[[118  76 171 199 120  52  73 166 110 206 150  82 203 121  46  99]
 [201  50  93  90 155 123  88 198 192 205 192  89 173  57 116 172]
 [182 145 198 201  83  54 161 153 127  81  55 201 143 137  54  78]
 [ 80 146 143  49 139  83 115  91 139  58 164 189 159 152 103 192]
 [125 196 181  45 167 165  46 176 206 156 208 125 137  98 171 163]
 [214 192 216 173  79 166  90  51  76  98 212  79 202 117 173 139]
 [171  97 102 187  58  80 174 209  92  58 152 187  84  58 125 209]
 [158 198  48 108 126 181  94 201 144  72 114 138 154 124 106 188]
 [207 153 195 182 194 111 107 209  88 114  87  80  51 177 206 204]] -> 99

[[173 157  87 108 163 138  93 139 116 131 174 156 120 107]
 [171 159  90 112 163 140  95 142 117 132 166 148 120 114]
 [161 173 130 187 166 154 145 189 153 152 108  84  97 149]
 [173 187  65  82 161 140 104 122 139 110 153 133 138 132]
 [113 162 106  91 218 148 100 129 159 122 179 104  84  99]
 [140 153 127 141 142 147 121 145 138 122 129 114 113 132]
 [174 157  86 106 162 137  92 139 115 133 177 161 119 107]
 [145 150 116 124 147 145 106 136 137 118 134 117 118 124]
 [158 159  88 112 169 152 112 146 131 128 150 135 118 117]
 [144 158 127 145 141 148 124 148 143 122 129 111 111 135]] -> 107

[[139  55 144  83 107 163 147 108 140]
 [ 86 170 112 115 120 151 151 178 180]
 [167 139 160 121 146 151 102 208 131]
 [152 165 133 117 122 121 178  97 145]
 [151 129 137 126 198 114  65 165 104]
 [134  71 146 217  98  93 146 116 185]
 [186 211  71 151 103  57 148 110  93]
 [174 156 110  79  58 115 183 102 160]
 [175  53 125 151 102 155 169 154 134]
 [138 161 132 149 128  51  83  95 119]] -> 140

[[174 118 131  70  81 161 216 230  54  72 120  78 168]
 [156 132 105 119  73 162 198 202  82  68 161  64 217]
 [176 116 135  59  82 155 214 236  54  70 113  82 150]
 [155 133 104 121  72 160 195 201  86  66 164  64 217]
 [155 133 104 121  73 161 196 201  85  67 164  64 217]
 [154 133 104 121  72 159 194 201  86  66 164  64 216]
 [154 133 104 121  72 159 194 201  87  65 165  65 215]
 [159 130 108 113  74 162 201 205  78  68 156  66 211]
 [156 132 105 121  73 162 197 201  83  67 163  64 218]
 [165 125 117  97  77 163 207 215  68  70 142  70 196]
 [155 133 104 121  72 160 195 201  86  66 164  64 216]
 [155 132 104 121  73 161 196 201  84  67 164  64 218]] -> 168

[[114 118 142 107 157 193 136 144 113]
 [116 100 170 147 115 150 130 109  73]
 [101 102 150 103 133 179 121  93 116]
 [132 124 118 118 146 146 144 141 140]
 [113 121 113 132 133  94 109 118 157]
 [ 93  90 162 104 160 224 135 125 102]] -> 113
---
16  90  220  158  217  197 => 90
165  26  98  34 => 26
151  230  60  187  160 => 230
102  47  101  193  203 => 47
233  178  186  215  128  211 => 178
18  78  79  46 => 78
---
114  78  141  120  111  155
126  170  157  103  117  181
169  21  125  112  105  145
: 78

113  161  137  54  105
77  213  65  74  147
111  157  146  96  122
: 161

239  199  123  110  214  95
223  190  101  135  193  143
38  56  64  165  44  123
: 199

107  210  90  71  79  154
113  90  115  98  158  153
170  157  91  97  121  68
: 210

145  154  104  143
98  26  49  100
222  135  157  133
: 154

118  144  178  169
117  155  123  118
223  140  35  229
: 144

108  80  92  125  114
47  56  58  173  15
160  168  61  131  129
: 80

112  160  125  134  137  162  101
123  189  48  143  117  83  140
225  76  98  132  139  162  92
: 160

75  97  158  64  81  117
139  82  99  96  116  136
217  201  110  220  212  100
: 97
---
86  127  89  141  201
138  64  193  144  131
232  230  77  225  109
: 193

160  110  45  129
69  68  166  199
: 45

185  186  47  209  73  47  114
99  52  28  213  62  37  79
: 47

231  213  164  201  205  218
92  90  111  55  85  64
210  238  116  212  122  186
: 111

181  24  43  48
104  145  99  42
: 43

87  76  79  47  41  64  50
65  70  58  104  35  67  86
: 79

141  155  216  205  148  179
129  79  166  129  42  98
: 216
---
67  204  109  213  184
128  91  107  58  70
result: 70

27  117  218  51  223  213
38  228  124  146  43  111
123  192  27  98  187  89
result: 111

89  143  133  135  113  137  224
147  144  117  110  124  160  226
194  84  141  153  136  104  46
result: 226

110  217  214  145
155  27  28  106
138  51  27  92
result: 106

133  186  234  44  118  151  25
56  145  37  48  55  60  140
result: 140

229  52  149  229  151
116  18  156  116  66
result: 66

170  120  153  121
175  81  90  106
69  44  130  147
result: 106
---
163  136  126  162  159  142
127  71  61  37  62  120
157  139  167  166  153  148
--> 142

50  149  70  163  58  98  66
214  46  181  153  97  90  106
--> 66

143  63  48  103 --> 103

186  149  78  107  45 --> 45

85  213  79  61  167 --> 167

130  129  139  74  210 --> 210

140  135  145  226  159  154  168 --> 168

154  214  102  94  159 --> 159
---
Q:
115  133  128  158  143
42  78  157  200  229
150  107  177  168  92
A: 177

Q:
38  51  48  228
97  98  129  240
146  148  92  30
A: 92

Q:
100  21  74  162  214  119  110
177  167  187  125  182  124  90
106  122  41  134  67  95  91
A: 41

Q:
167  151  145  114  87  157
74  126  139  161  232  94
191  170  162  81  40  192
A: 162

Q:
125  73  135  135  223
184  142  83  83  107
128  78  130  130  227
A: 130

Q:
48  155  217  201  186
70  78  94  123  111
197  60  89  67  133
A: 89
---
[[193  97  67 214 140 199 105]
 [138 154 207 172 171 147 156]
 [152  40 164 125 116 164 126]] -> 156

[[114  89 121  71  72]
 [114  63 213 136 113]] -> 72

[[ 99 146  77 147 222 119 144]
 [177 163 155  52  97 104 122]
 [191 159 129  51 143 143 174]] -> 122

[[176 116 159 181 110 222]
 [130 112 140 120 136 135]
 [147 137 141 164 108 157]] -> 135

[[212 120 118 147 135 112]
 [139 132 122 124 123  93]
 [136 191 133 124 151 137]] -> 93

[[106 177 151  81]
 [ 90 212 168  47]] -> 81

[[161 221 193 203 176 192 181]
 [ 48  54  72  65 118  88  48]
 [101  60  71  51 135  85  59]] -> 48

[[214  94 141 233]
 [220 117 156 167]] -> 233

[[113  93 125 116 224]
 [133 128 139  96 163]] -> 224

[[133 150  99 156 130]
 [171 143 176 104 132]
 [140 118 215 102 172]] -> 132
---
117  109  85  115  128
167  125  165  55  104
88  48  129  155  124
| 48

117  126  99  159  112  93  88
36  180  126  156  70  146  80
137  114  88  197  154  54  69
| 114

180  133  96  98  146  82  160
164  188  111  98  145  116  142
173  238  78  130  153  212  117
| 238

140  62  24  117  121
57  89  84  80  179
136  91  76  169  138
| 91

140  186  77  143  113  106  123
147  210  51  153  102  162  122
105  45  94  138  113  168  124
| 45

183  155  88  56
208  140  125  207
174  172  163  134
| 172

85  124  68  194
228  204  187  113
144  77  144  24
| 77

205  175  185  200  184  193
144  131  168  168  131  157
228  187  163  174  218  195
| 187
